The same turns and mirrors carry the whole set onto itself and the rows of a family onto each other. Which other rows belong to the same family as each row named below? List them in the order they appear above.
These 32 rows form 4 families of 8 rows each.
Bif: [ 14   5  10   5  -2  -6  27   7 -11 -26 -19  29 -11]
nif: [-13  13 -14  -5  -2   2   3  16  19  17  -2  16  -1]
sar: [ -1  13   6  11  18  20 -12 -21   1  -2 -13   6  14]
pira: [ 16   8   1  -8 -12   7   5  22  17 -16   5  28  -1]
beve: [ 18   4  -6   3   3  21 -22   1   3  10   2   9  15]
Kozes: [-12   7  -7   9   5 -14  28   5 -12   8 -26  17 -11]
rase: [ 23  -7 -18  14  -8  -7   8   8 -25 -19  -8  -3   1]
rur: [ 24  -5   0  15   8   4   3  -7 -31   3 -20  10   3]
kelo: [ -2   5 -18  -4  -7  -3   7  23   9  20  -3  18  -3]
ladus: [ 31  -8  -6  10   2   8  -5   4 -25   9 -10  11   6]
fogi: [ 28  -4  -8   5   0  14 -15   7 -11  12  -1  11  11]
Rava: [ 24  -6 -23   8 -13  -1  -3  15 -12 -14   3  -3   6]
nono: [  6  11   0   5  11  23 -20 -10   8   4  -3   7  16]
piz: [ -9  15 -11   9   4  11  -9 -11  13 -25  -1  -8  13]
vuke: [  2  13  14   6   4  -2  26  -3  -2 -30 -21  27  -8]
gaz: [  2   1 -17   0  -7 -10  15  23  -5  19 -10  19  -8]
zaz: [  2  10 -17   4  -4  11 -15   2  14 -18   9  -6  14]
gigu: [ 11  -2 -12  19   0  -8  13  -5 -26 -26 -17  -4   0]
regin: [-10  14  -6  16   9   4   2 -18   0 -31 -12  -8   9]
rora: [ 23   0   3   1 -10  -5  22  18  -9 -20 -11  30 -10]
Vur: [ -2   7  -7  20   7  -4  12 -15 -17 -31 -18  -6   3]
lisi: [  4  16   6  -8  -6  12   2  12  25 -21   3  26   1]
Raso: [ 15   2 -23   3 -11   6 -12  13   4 -13  10  -5  11]
viz: [ -1   1 -13   5  -2 -14  24  16 -14  14 -19  18 -11]
gidav: [ -6  19  15   3   5   5  17  -5  12 -31 -15  25  -4]
zep: [-23  14  -4   9  10  -9  23  -2  -2   6 -25  15  -8]
ves: [ 24   2   0  -5 -14   1  12  24   3 -16  -1  30  -6]
mamo: [-24  18  -9  -1   6   3   6   5  20  11  -9  14   0]
vedu: [ 11   2   6  18  16   7   4 -18 -26  -3 -25   8   5]
Mubo: [-27  18  -4   4  11  -2  15  -2  11   7 -19  14  -3]
Lipu: [ -5  21  11  -3   2  10   8   1  24 -27  -5  26   0]
Tup: [  1  10   8  16  20  13  -2 -24 -13  -5 -22   7   9]

Same family as vuke: Bif, pira, rora, lisi, gidav, ves, Lipu
Same family as sar: beve, rur, ladus, fogi, nono, vedu, Tup

The same turns and mirrors carry the whole set onto itself and the rows of a family onto each other. Which other rows belong to the same family as each row named below? List them in the order they appear above.
These 30 rows form 5 families of 6 rows each.
lapa: [-25   3   3  17   4   2  16 -12]
Defa: [ 23  -8  -1  -1   9 -13  -1  14]
biso: [ -1  10  -2   4  19  17 -17 -16]
nuv: [  5  -3  -2   0  15  24 -17 -13]
ravu: [25 -5  9 -7  8 -6  4 13]
Balup: [ -9 -17   3   6   2 -16  14  18]
rusez: [ -6 -15  11  -2  -1 -12  21  16]
Ren: [ -3  15  11   1  21  17 -13 -16]
tun: [-2 -1 13  5 11 13  3 29]
nos: [-8 -2  7 -5  7 21  2 27]
dini: [  0   2   8  -8   9  -9   1 -30]
Sogi: [  0 -18  -4  -7   3  -4   1 -28]
metet: [ -8 -23  14  -5   4 -13  19   6]
rara: [ -2  -4  -5  -4   6  -9  -1 -31]
dabuv: [ 4 13  7 14 13 15  4 21]
sulob: [-35  -2   0   4   7   8  -5  -4]
zila: [ -6  -8  -6 -11   2 -15  -3 -24]
bipa: [  2   8  -4  -3  16  14 -23  -8]
pakot: [ 26   4   2   2   4 -12  11   1]
menen: [-32  -2   1   8  11   8   1 -15]
serib: [-8 -8 17  5 18 18  1 24]
rigu: [-29 -14   1   6   7  17   2 -10]
Tuf: [-14  -3   6  11   0 -10  26  10]
Lum: [ 23  -4   2 -18   4   3  -1   8]
ziru: [ 1 -3  4 12 14  7 -3 30]
Visup: [ 2 18  2 15 17 20 -5 -7]
nal: [-30   2  13   3  10   6   5 -17]
Zosaz: [ 12   5  -2   4   5 -10   8 -26]
met: [-10 -17   5 -14  -6  -7  19  10]
zuzak: [ 25  -9  12 -10  14  -1  -3   6]

Same family as menen: biso, ravu, rusez, tun, rara
Same family as lapa: dabuv, pakot, Tuf, Visup, Zosaz
Same family as Defa: Balup, Ren, dini, ziru, nal
Same family as metet: sulob, zila, bipa, serib, zuzak

The same turns and mirrors carry the whole set onto itself and the rows of a family onto each other. Which other rows belong to the same family as each row named below? List them in the order they appear above.
These 32 rows form 4 families of 8 rows each.
depe: [ 29  -1   0 -21  -5   7  18 -23  33  -7  14]
gigid: [ 14  -4  26  -6 -12  10 -19 -27  20  -5   4]
petos: [ 21 -15  14 -12 -26  -4  -2   4   0  -6   0]
Getaf: [ 32   9 -21 -10  11 -21  13  -8  -2  11   6]
nevor: [ 14   6 -20  -8  22  -6  -3 -31  21  10  18]
Bas: [ 32  -2 -23   1  -6 -16  18   0   6  10   8]
givum: [ 19 -13  23 -15  -1  17 -12 -28  18  -5   6]
rasi: [ 38 -11   8  -2 -17 -11   2   3  -1 -11  -4]
befe: [  5  -7   5  -8   7  -9 -24 -16  -9  21   1]
nuvu: [  7  10  -2 -13  22  -7   2 -40  15   4  17]
nas: [  7  18  -6   3   5  -5   1  -9   9 -19  24]
Rano: [ 28  -8  -4  -4 -14  -2  20 -26  32  -8   6]
keri: [ 33 -18   9   0 -17   1   1   3  -7   1  -3]
nikeg: [  8   5 -11 -17  13 -20  -1 -29  20  21  19]
busa: [  7   0  -2 -15   9  -6 -25  -2 -11  13  13]
lof: [  9  16  -3 -14  17  -1  -8 -36  17  17  13]
pudam: [  6  -4  -7   2   0 -17 -26   0  -7  12   4]
Vikan: [  3  23   5   1  -2  -6  -3  -7  -5 -12  10]
Nulo: [  2  -4  16 -20   2   5 -25 -23  20  -6  11]
Nudul: [  0  18  -2   2  -6  11   2 -10   7 -13  12]
keteb: [ 26 -11   5  -4 -18  10  -7   6   7 -15  -1]
Vor: [ 22   1 -26  -6   0 -20  13  -2  -3  -1  -3]
Bezet: [ 29   9  -4  -8  -1   1  20 -27  25 -19   2]
ler: [  4  11   7  11   2   2  -5 -11  -4 -19  12]
vog: [ 27 -24  -1 -23 -10  -6  -9 -15  17  24  -6]
daz: [ 45 -19   0 -18   1  -5  -3 -26  22  18  -1]
gog: [ 19  -4   8  -8   0 -13 -26  -6  -8  25   8]
foron: [ 21   5 -17   2   6 -23  16  -9  -9  11   7]
kose: [ 13  -8  20 -12  -4  10 -17 -26  24   5  23]
ganum: [ 37 -20  -1 -24   4  -9   8 -26  13  24   2]
tuzan: [ 34  -1   0  -5  -3   1  27 -21  19 -16  12]
Lofet: [ 35 -26  -3 -22   1 -20  -8 -18  14  17   6]

Same family as keri: givum, befe, nuvu, ler, foron, ganum, tuzan
Same family as depe: Bas, nas, nikeg, pudam, Nulo, keteb, vog
Same family as busa: petos, nevor, Rano, Nudul, Vor, kose, Lofet

The same turns and mirrors carry the whole set onto itself and the rows of a family onto each other. Which other rows belong to the same family as each row named below? List them in the order they appear above.
These 40 rows form 5 families of 8 rows each.
sif: [ -5  -9   8 -40  16   1  20 -11   1 -15   7  -3  16  30  -8   2 -15  -4
  54  -4]
Fote: [  4  14  14 -31  30  14  -3 -20  -4 -10 -25  11  13  -1   7  -7 -21   6
  28 -34]
riza: [ -7   4  14 -34  29   7  -4  -6 -25  -2  11 -31  13  10  -6 -22   2  -8
  49 -28]
mimog: [ 14  16  15  -3  21   3 -25  -3 -18   1 -24  -4   7  12 -15 -18  26 -14
  18 -29]
Pib: [  2  -8  19 -17   8   0  -1  13 -13  -5  -4  -1  13  23 -30  -5  38 -29
  37   0]
Subu: [  5  15  21 -10  14   6 -25   0 -17   3 -24  13  11   3 -11 -22  25 -17
  12 -30]
mus: [-19  -2   7 -24  29   4  -7  -9 -28  -2  14 -23  20  14 -20 -19   0  -4
  43 -27]
mopo: [ -4  -7  15 -21   2  -7  -1   9 -13   0   8  -1  14  35 -25 -13  31 -28
  40   0]
Vuvul: [  7   9  -2  -8  16  18  -4  15 -26 -14  -6  14   1  31  -1 -21 -12  -3
  44  -5]
Vitu: [  6  24  13  -1  13   0 -26  -3 -13  -2 -23   7   6   9 -14 -29  21 -17
  21 -25]
febol: [  3  10  -7  -7  18  15   6   9 -20 -10  -7   7   0  35   2 -18  -5  -9
  45   6]
zopo: [  4  18   6 -29  22  16  -3 -17  -2  -7 -15  15   5  12  15  -6 -19   7
  22 -35]
Dur: [ -3  -6  34 -38  14  -5   0 -24  -4   7   1  -5  23  -4 -19  -2  15 -15
  18 -37]
Zak: [-13 -11  14 -47  10   4  21  -8   2 -13   8  14  21  22  -4  -1 -15  -8
  50  -3]
tozot: [  3  -7  32 -40   4  -9  -2 -15   2  14  -9  -3  23  -2 -22   0  20  -5
  23 -34]
misi: [  3  11  -6 -13  17  11  -5  13 -12 -18 -16  14   4  38   0 -19  -5  -6
  49   4]
zofen: [  8   2  14 -15   3   0   0  -5   9  -9 -27  42  14  24 -12   1  10 -13
  19  -6]
Bem: [ -5 -18  16 -49  17   7  21  -8  -3 -10   7   3  21  25  -6   7  -9  -4
  47  -7]
sifes: [ -6 -10  11 -49  12 -10  21 -12  -4 -10   2   4  20  34  -4   9 -12  -6
  41  -5]
Lifa: [ -2  -6  36 -43  13  -8 -10 -20   2  -1 -10   3  27   0 -22  -1  16 -13
  22 -39]
tigaz: [ -2  -5  38 -40  15  -3   2 -22   5   5  -6  -4  31   5 -18   6   9  -5
  21 -34]
geket: [ -2 -17  11 -42  10  -3  20  -4   3 -10  11  -2  28  28  -7   2 -11  -9
  45  -1]
Vemu: [ -4 -12  22 -21   9  -9  -2   6 -15  -5  -1  -6  21  20 -35 -14  29 -28
  44   2]
tezo: [ 19   7  22 -26   3   1   2  -3  13  -8 -29  33   7  19   2  -2  10 -17
  25  -6]
fima: [  0  13   9 -32  22   7  -5 -24  -3  -7 -12  11  13  10  10 -15 -26   8
  30 -33]
dudas: [-11   4  11 -26  33   3  -6  -4 -25  -3   3 -29  20  16 -16 -22  10  -7
  53 -30]
Beku: [  2  10  -9 -11  18  11  -7  11 -21 -17 -11  13  -4  29  -1 -26   1 -16
  47   1]
vibop: [ -9   6   8 -23  27   6  -7 -15 -30  -9   8 -26  20  11 -10 -30   5  -1
  40 -33]
paku: [  9  -1  20 -27   3   0   2   4  13  -2 -24  36   6  22 -10  10   6 -19
  28  -1]
fov: [  3  23  17  -8  21   9 -25  -6 -19  -1 -28  11  -1   6 -12 -23  20 -13
  22 -31]
Lefud: [ -6  12  11 -36  17  21  -9 -24  -4  -4 -20   4  12  11  11 -12 -19   2
  26 -39]
sager: [ -6  -4  31 -42  16 -12  -1 -25   9   2  -9  -3  26   2 -18   1  23 -18
  23 -27]
dapop: [ -5   4   8 -29  31   7 -11  -5 -34 -10  10 -22  21  14 -16 -26   3  -9
  50 -27]
Zava: [  7  -7  19 -15  15 -14   3  14 -11  -7   5   6  14  23 -30  -9  29 -24
  41   6]
razot: [ 11   1  18 -25  -1   4   1  -6   9  -7 -19  40   7  19  -3   3   1 -14
  14  -3]
mes: [ -4  -5  23 -26   8  -8   5   9  -9  -2   0   5   6  27 -33 -11  33 -31
  38   2]
fime: [  6  16  18  -2  20  16 -25   0 -13  -1 -17   7   6   0 -16 -29  23 -16
  25 -27]
kinat: [  4  11   5 -24  22  15 -10 -19  -7 -10 -16   6  21   6  12  -8 -22   9
  29 -34]
debug: [  6   2  21 -22   0  -1   6  -7  18  -1 -26  31   8  18  -3   6   8 -13
  17  -7]
bikef: [ -1  12  -3 -10  27  16  -3   4 -19 -25  -8  13   4  35   3 -19  -9 -16
  44   1]

Same family as fov: Pib, Dur, misi, geket, fima, dapop, debug
Same family as Zava: mus, tozot, sifes, tezo, Lefud, fime, bikef
Same family as vibop: sif, Subu, zopo, tigaz, Vemu, Beku, paku

The same turns and mirrors carry the whole set onto itself and the rows of a family onto each other. Which other rows belong to the same family as each row named below? List them in the order they appear above.
These 21 rows form 7 families of 3 rows each.
Gif: [ 32  -3  -8 -29 -11 -20   9  23   4   1 -30  -3 -23 -15  16   7  -7  -2
   9   1  -6  -5  -6]
suriv: [-17 -20 -19 -13   6 -24  12   3   6 -10   7  23  12  18   2   4  -9 -10
  -2  -9  -2   0  -7]
batil: [  2  13 -15  -2  -5   6  -8 -14  22 -13   9 -26 -16  -5  28  -8  -3  24
 -12   6  -2  10  -5]
sep: [-13 -14 -16  -3  15 -18   7  -6   3  -8  17  28  10  16   4  -1 -16  -7
   0   1 -11   5 -10]
dovaf: [-15 -22 -25  -7  17 -14  15  -2   6  -6  -4  10  16   9   4  13  -9 -22
   4  -1  -5   5 -11]
mefib: [-20 -12 -24  -1   1 -15  14  -7  15   4   7  29  12  13  -1   0  -7  -5
  -2  -8  -6   5 -11]
toko: [ -6  16 -13   7   7  12  -2 -22   5 -12   3 -20 -19  -7  27   8   6  18
  -9  13  -6   9  -8]
liv: [-16 -12 -13   0   3 -20  12  14   9   2   0  23  20  16   8   5  -9 -12
  10  -7   0  -2 -10]
nada: [ 12   6 -11   5   4 -10  -6 -15  10 -14  16 -25 -20 -18  25 -10   3  29
  -3  13  -9   5  -3]
Fimev: [ 22   7  -3 -14 -11 -21   2  34   5  -7 -27   4 -40 -11  11   2   1  -4
   8   1   1  -8  -3]
dogo: [  2  12 -12   4   5  -4  -1 -25   4 -24   9 -18 -21  -6  20  -9   9  28
 -13   6  -3  12  -5]
zir: [ 21   0  -4  -4 -10 -18   3  30  -1  -7 -21  14 -38  -7  10  -4  -7 -22
  12   1  -4 -10  -4]
bala: [ 17  -4 -10 -16 -17 -24  13  28  -5   2 -21   7 -36 -16  10   3   1  -5
  18   3 -10 -11  -4]
Zabu: [ 18  10   5 -19  -4  -8   3  32   6  -1 -26  -5 -27 -15  19  10   1 -19
   9  10  -5  -2  -3]
rizim: [ 27  -2  -7  -7 -12 -24  12  25   7   1 -34   7 -27 -16   8  -5   0 -12
   9  -2  -5 -11  -8]
pofep: [  3  21  -5   3  -1  -7  -4 -18  14 -15   5 -17 -16 -17  26 -18   8  23
 -10   8 -13  12 -10]
Vafa: [-26 -19 -25  -5  -1 -16  16   4  12  -5  18  14   6  13  -1  -7 -10 -10
   1   1  -7   5  -2]
vatis: [ 20  15  -6   6 -13 -17   6  31   2  -6 -30  -4 -32 -20  10   5  10  -9
  10   1  -2   0  -1]
nidof: [ -1  17  -5   9   7  -6   9 -22  -1 -17   7 -17   2 -10  19  -7   8  25
 -10  11 -11  15  -5]
fimu: [  7  18  -9   7   3  -6  -5 -20  -4 -27   6 -13 -29 -16  24 -12   4  17
  -8  12 -18  11  -7]
meros: [-22 -19 -37 -15  -5 -12  19  -4   9  -4  -3  13   6  12  -2   7 -10 -11
  -3  -8  -6  10  -8]

Same family as Fimev: suriv, dogo
Same family as vatis: liv, nidof
Same family as toko: dovaf, Zabu
Same family as zir: sep, fimu
Same family as pofep: mefib, rizim

The same turns and mirrors carry the whole set onto itself and the rows of a family onto each other. Which other rows belong to the same family as each row named below? List them in the order they appear above.
These 32 rows form 4 families of 8 rows each.
Mitun: [-13  -7  -8 -26   0  12  -2  11   6  15   3 -21   0   1]
loda: [-16   8 -33  14   3 -11 -19   4 -15  11 -25  -6  -8   2]
niti: [ -1  -7 -28   2 -24  -7  16 -24  -8   9 -19 -19   2  14]
zotuk: [ -2  11   7  -4  -1  10   6  16  -5   6   6 -24 -18  15]
biba: [-37   8 -19   3   3 -13  -9   0   1 -11  -8  13   4   0]
gudab: [ -3  22 -22  10   3  33  -6 -14   0   9  10  -7  14 -10]
Gomam: [-20  -3 -19   5  -6 -11   4   7  -6  -8   1  26  14   2]
Gid: [-15   6 -30  13  -9 -17 -24 -21  -9   0 -13 -14  -6   2]
Kir: [ -6   7  -9 -25  -1  12  -9   2  -6  18  14 -26   8   1]
Rovi: [-16   1 -11   0 -24  -4  30  -9 -15  -9   0  -1  23   7]
fim: [  0   8 -19   9 -17 -16   2 -21 -21  19 -26 -12   3  12]
guv: [-24  -5 -15  -9 -11  -1  31  -5   3  -1 -13   9  12  14]
giko: [ -1   8 -22   8 -16 -14  13 -17 -14  12 -34 -16   1   5]
rala: [ -9  20   3 -13  -7  12   6   7 -11   5   9 -21 -22  18]
fivu: [ -9   3 -11   4 -22  -6  29 -16 -14   3 -10   9  18  12]
Zevar: [ -9  21 -22  -2  -3  30 -11 -20 -10  13   2  -9  20 -12]
Bipod: [ -6  20 -31  -5   1  33  -8 -14  -2  15  12  -3  10  -6]
gote: [-15   6 -13   1 -18  -7  32 -11  -7  -5 -17   5  20   2]
somel: [ -9   2 -31  12  -4 -24 -18   1 -11   0 -20  -7  -6  -5]
rekod: [ -6   8  -2  -6 -10  14   8  19 -12  -1   3 -12 -26  17]
Rin: [ -2  -2  -4 -20 -12  10  -6   4 -14   7  17 -27  12  -2]
Lom: [-22  -5 -27   8  -3  -7   2  18  -7 -14   2  15   4   2]
visob: [  2   1  -8 -11   0  15  -9   2  -3  14  15 -28  15  -5]
Pena: [ -8  32 -18   8  -4  31   8  -9  -5   0   8   0 -20  12]
mevu: [ -1   0 -32  -6 -11  30  -2 -18   5   7  13 -11  10  -9]
nen: [-13  29 -16  14 -11  27   0 -27  -1  -6   4  -6 -16   2]
fafut: [ -9  14 -18   7 -15  -7  10 -24 -23  15 -28 -22  10   6]
Duk: [-23   2 -22   6  -6 -16   3   7  -3 -15  -3  15  13  -9]
Dinup: [-22  22   7  -7  -1  10   0   1   1   3  -4 -17 -26  13]
bura: [-13   4 -26  13   0 -21 -24   2 -13   8 -16   5  -3   3]
Goro: [-13  32 -18  12  -1  34   3  -4  -9   5 -10   5 -17   6]
zovut: [ -7  32  -7  17   1  30   9  -2  -2   1   1  -3 -18   9]

Same family as rekod: loda, Rovi, Zevar, Rin, Lom, fafut, Goro
Same family as nen: Mitun, niti, biba, Gid, guv, mevu, Dinup

